[[-63.0  43.6 -12.3  11.0  -2.1]
 [ -1.5 -34.0 -10.3  56.7  20.2]
 [-15.9 -44.8 -11.2   8.3  23.1]
 [-32.6 -32.1  -9.0   1.6  20.3]
 [-66.1  70.4  18.5 -11.6  -0.9]]
:
[[ 43.6 -12.3]
 [-34.0 -10.3]]

[[  2.9  12.1 -12.0  -4.8 -13.3]
 [ -0.6  -2.1   8.2 -41.2  -8.9]
 [ -5.0 -61.6 -15.7  28.6 -37.7]
 [ -8.1  -7.2 -11.0 -23.0  15.4]]
:
[[ 12.1 -12.0]
 [ -2.1   8.2]]

[[-74.2  -8.6  15.7]
 [-24.9 -51.2 -12.8]
 [ 17.0  -8.0 -36.0]
 [-40.7  35.9  -4.7]]
:
[[ -8.6  15.7]
 [-51.2 -12.8]]

[[ 26.0  85.1  62.1]
 [ 23.9  17.3  26.3]
 [ 27.9   0.3 -23.0]
 [-39.1  -1.5  19.8]]
:
[[85.1 62.1]
 [17.3 26.3]]

[[ 50.4 -29.2 -58.6 -66.8]
 [ 61.0  -2.9 -55.2 -70.9]
 [-50.9 -40.1  -7.9 -18.6]]
:
[[-29.2 -58.6]
 [ -2.9 -55.2]]

[[-29.7   2.1  -0.7]
 [-21.7  27.0  -2.0]
 [ -4.6 -83.1  -3.6]
 [ -4.0 -37.1 -15.3]]
:
[[ 2.1 -0.7]
 [27.0 -2.0]]
---
[[ 40.5  21.0 -32.9]
 [ 55.7  25.3 -39.7]
 [ -1.2  33.3 -60.3]
 [ 11.1  31.6 -55.8]
 [ 27.9  14.4 -22.9]
 [-17.0  16.7 -32.4]
 [ 38.7 -11.7  26.1]
 [ 72.9 -18.9  43.2]
 [ 33.2  31.0 -52.6]
 [-59.9  14.4 -33.1]
 [-86.0  21.9 -49.6]
 [ 34.1 -20.3  41.0]]
:
[[-32.9  40.5  21.0]
 [-39.7  55.7  25.3]
 [-60.3  -1.2  33.3]
 [-55.8  11.1  31.6]
 [-22.9  27.9  14.4]
 [-32.4 -17.0  16.7]
 [ 26.1  38.7 -11.7]
 [ 43.2  72.9 -18.9]
 [-52.6  33.2  31.0]
 [-33.1 -59.9  14.4]
 [-49.6 -86.0  21.9]
 [ 41.0  34.1 -20.3]]

[[-35.1   8.4  41.2  18.0  13.3   0.2 -44.6 -24.1]
 [-35.1  -6.8 -31.1  25.1  13.3   0.2 -45.5 -31.7]
 [-33.8  -6.8 -50.7  25.1  41.1   0.2 -41.0 -24.1]
 [-35.1  -6.8 -64.9  25.1  17.0   0.2 -41.0 -24.1]
 [-13.7  43.4 -31.1  25.1  13.6  -6.5 -41.0   8.4]
 [-35.1  -6.8  50.5 -16.4  13.3   0.2 -41.0 -24.1]
 [-13.6  41.6 -31.1  25.1  14.9  -6.3 -41.0   8.3]
 [-12.2   9.1 -54.3  25.1  13.3   0.2 -41.0   0.4]
 [-35.1  -6.8  25.7   5.9  13.3   0.2 -41.0 -26.4]
 [-35.1  -6.8 -31.1  25.1  13.3   0.2 -45.5 -32.2]
 [-35.1  -6.8 -31.1  25.1  -2.3   0.2 -41.0 -27.7]]
:
[[-24.1 -35.1   8.4  41.2  18.0  13.3   0.2 -44.6]
 [-31.7 -35.1  -6.8 -31.1  25.1  13.3   0.2 -45.5]
 [-24.1 -33.8  -6.8 -50.7  25.1  41.1   0.2 -41.0]
 [-24.1 -35.1  -6.8 -64.9  25.1  17.0   0.2 -41.0]
 [  8.4 -13.7  43.4 -31.1  25.1  13.6  -6.5 -41.0]
 [-24.1 -35.1  -6.8  50.5 -16.4  13.3   0.2 -41.0]
 [  8.3 -13.6  41.6 -31.1  25.1  14.9  -6.3 -41.0]
 [  0.4 -12.2   9.1 -54.3  25.1  13.3   0.2 -41.0]
 [-26.4 -35.1  -6.8  25.7   5.9  13.3   0.2 -41.0]
 [-32.2 -35.1  -6.8 -31.1  25.1  13.3   0.2 -45.5]
 [-27.7 -35.1  -6.8 -31.1  25.1  -2.3   0.2 -41.0]]

[[-51.9 -64.6 -78.1   8.1  59.8]
 [ -3.8 -10.1   8.3 -15.4   5.9]
 [ 11.2 -43.3 -22.2  12.1  17.8]
 [-31.3 -73.6 -85.3  15.9  71.9]
 [ 16.8  20.0  23.9   5.4 -16.7]
 [ -3.1   2.3  22.0 -14.7  -0.9]
 [-40.5 -77.1 -69.9  -3.6  65.1]]
:
[[ 59.8 -51.9 -64.6 -78.1   8.1]
 [  5.9  -3.8 -10.1   8.3 -15.4]
 [ 17.8  11.2 -43.3 -22.2  12.1]
 [ 71.9 -31.3 -73.6 -85.3  15.9]
 [-16.7  16.8  20.0  23.9   5.4]
 [ -0.9  -3.1   2.3  22.0 -14.7]
 [ 65.1 -40.5 -77.1 -69.9  -3.6]]

[[  0.5 -16.3 -23.0   2.2  53.1  16.0 -39.2 -36.0  48.8]
 [-25.0 -37.1 -53.0  38.4  37.9  -6.5 -53.8  33.9 -30.5]
 [ 18.7  63.3  16.3  62.2 -56.8  25.6 -60.9 -16.1  19.1]
 [-23.2  -5.1  53.0  57.5  61.5   9.5  -3.7  14.4 -43.1]
 [-48.8 -26.2   2.1 -13.1  30.1  37.4 -25.6 -52.2 -63.4]]
:
[[ 48.8   0.5 -16.3 -23.0   2.2  53.1  16.0 -39.2 -36.0]
 [-30.5 -25.0 -37.1 -53.0  38.4  37.9  -6.5 -53.8  33.9]
 [ 19.1  18.7  63.3  16.3  62.2 -56.8  25.6 -60.9 -16.1]
 [-43.1 -23.2  -5.1  53.0  57.5  61.5   9.5  -3.7  14.4]
 [-63.4 -48.8 -26.2   2.1 -13.1  30.1  37.4 -25.6 -52.2]]

[[ 55.5 -11.1  -4.4   6.3  -8.5 -17.9  15.5 -21.6 -19.6 -12.2  36.7  23.5]
 [ 55.5  -7.0  -0.8   8.2 -33.7  -7.5  22.6  -2.2 -15.1  -6.3  41.4  22.8]
 [-45.1 -39.2 -33.2 -40.1  22.4  64.8  -6.4  -1.4  -9.8  39.7 -20.7   7.3]
 [ 53.6 -14.3 -15.8 -23.5 -21.1 -27.4  31.9 -18.0  -6.5  -0.5  51.2  12.9]
 [ 80.9  40.2   7.2  55.9 -32.9 -67.1   5.6  28.8  -9.5 -55.4  15.0 -10.5]]
:
[[ 23.5  55.5 -11.1  -4.4   6.3  -8.5 -17.9  15.5 -21.6 -19.6 -12.2  36.7]
 [ 22.8  55.5  -7.0  -0.8   8.2 -33.7  -7.5  22.6  -2.2 -15.1  -6.3  41.4]
 [  7.3 -45.1 -39.2 -33.2 -40.1  22.4  64.8  -6.4  -1.4  -9.8  39.7 -20.7]
 [ 12.9  53.6 -14.3 -15.8 -23.5 -21.1 -27.4  31.9 -18.0  -6.5  -0.5  51.2]
 [-10.5  80.9  40.2   7.2  55.9 -32.9 -67.1   5.6  28.8  -9.5 -55.4  15.0]]

[[  7.8 -13.6   3.8  17.9   0.1   6.8]
 [ 67.9  26.8  -2.5 -26.0 -68.6 -62.3]
 [ 13.4  -1.3 -29.0 -17.8  16.1 -10.2]
 [ -9.9 -18.1  27.9  22.6   6.8   8.7]
 [-14.5   4.8   9.8   4.0   5.0   7.1]
 [  3.5  11.2 -27.1 -20.1  12.8  -6.6]
 [ -1.8  -2.4 -13.1  -8.5  -1.8   0.6]
 [ -3.2  -3.3  15.5   4.3  -9.3  -0.1]
 [ 27.9   3.4 -12.0  -8.1 -19.8  -7.9]
 [ 60.4  19.9  -8.0 -30.2 -60.6 -58.0]
 [ 63.2  25.1 -30.2 -41.9 -38.7 -59.9]
 [ 32.1  -5.7 -28.5 -22.3 -25.1 -18.0]]
:
[[  6.8   7.8 -13.6   3.8  17.9   0.1]
 [-62.3  67.9  26.8  -2.5 -26.0 -68.6]
 [-10.2  13.4  -1.3 -29.0 -17.8  16.1]
 [  8.7  -9.9 -18.1  27.9  22.6   6.8]
 [  7.1 -14.5   4.8   9.8   4.0   5.0]
 [ -6.6   3.5  11.2 -27.1 -20.1  12.8]
 [  0.6  -1.8  -2.4 -13.1  -8.5  -1.8]
 [ -0.1  -3.2  -3.3  15.5   4.3  -9.3]
 [ -7.9  27.9   3.4 -12.0  -8.1 -19.8]
 [-58.0  60.4  19.9  -8.0 -30.2 -60.6]
 [-59.9  63.2  25.1 -30.2 -41.9 -38.7]
 [-18.0  32.1  -5.7 -28.5 -22.3 -25.1]]

[[-21.8 -47.7 -43.0 -22.0   6.2]
 [-28.1  -1.9 -16.6 -31.9 -26.6]
 [-14.7  22.5  18.2 -32.4 -36.6]
 [ 34.1  37.2  80.5   5.8   5.3]
 [ 22.1  56.6  57.9   4.7 -47.9]
 [-68.3 -17.1 -38.3 -64.3  -7.6]
 [ -0.2 -51.8 -38.7  -1.6  17.7]]
:
[[  6.2 -21.8 -47.7 -43.0 -22.0]
 [-26.6 -28.1  -1.9 -16.6 -31.9]
 [-36.6 -14.7  22.5  18.2 -32.4]
 [  5.3  34.1  37.2  80.5   5.8]
 [-47.9  22.1  56.6  57.9   4.7]
 [ -7.6 -68.3 -17.1 -38.3 -64.3]
 [ 17.7  -0.2 -51.8 -38.7  -1.6]]
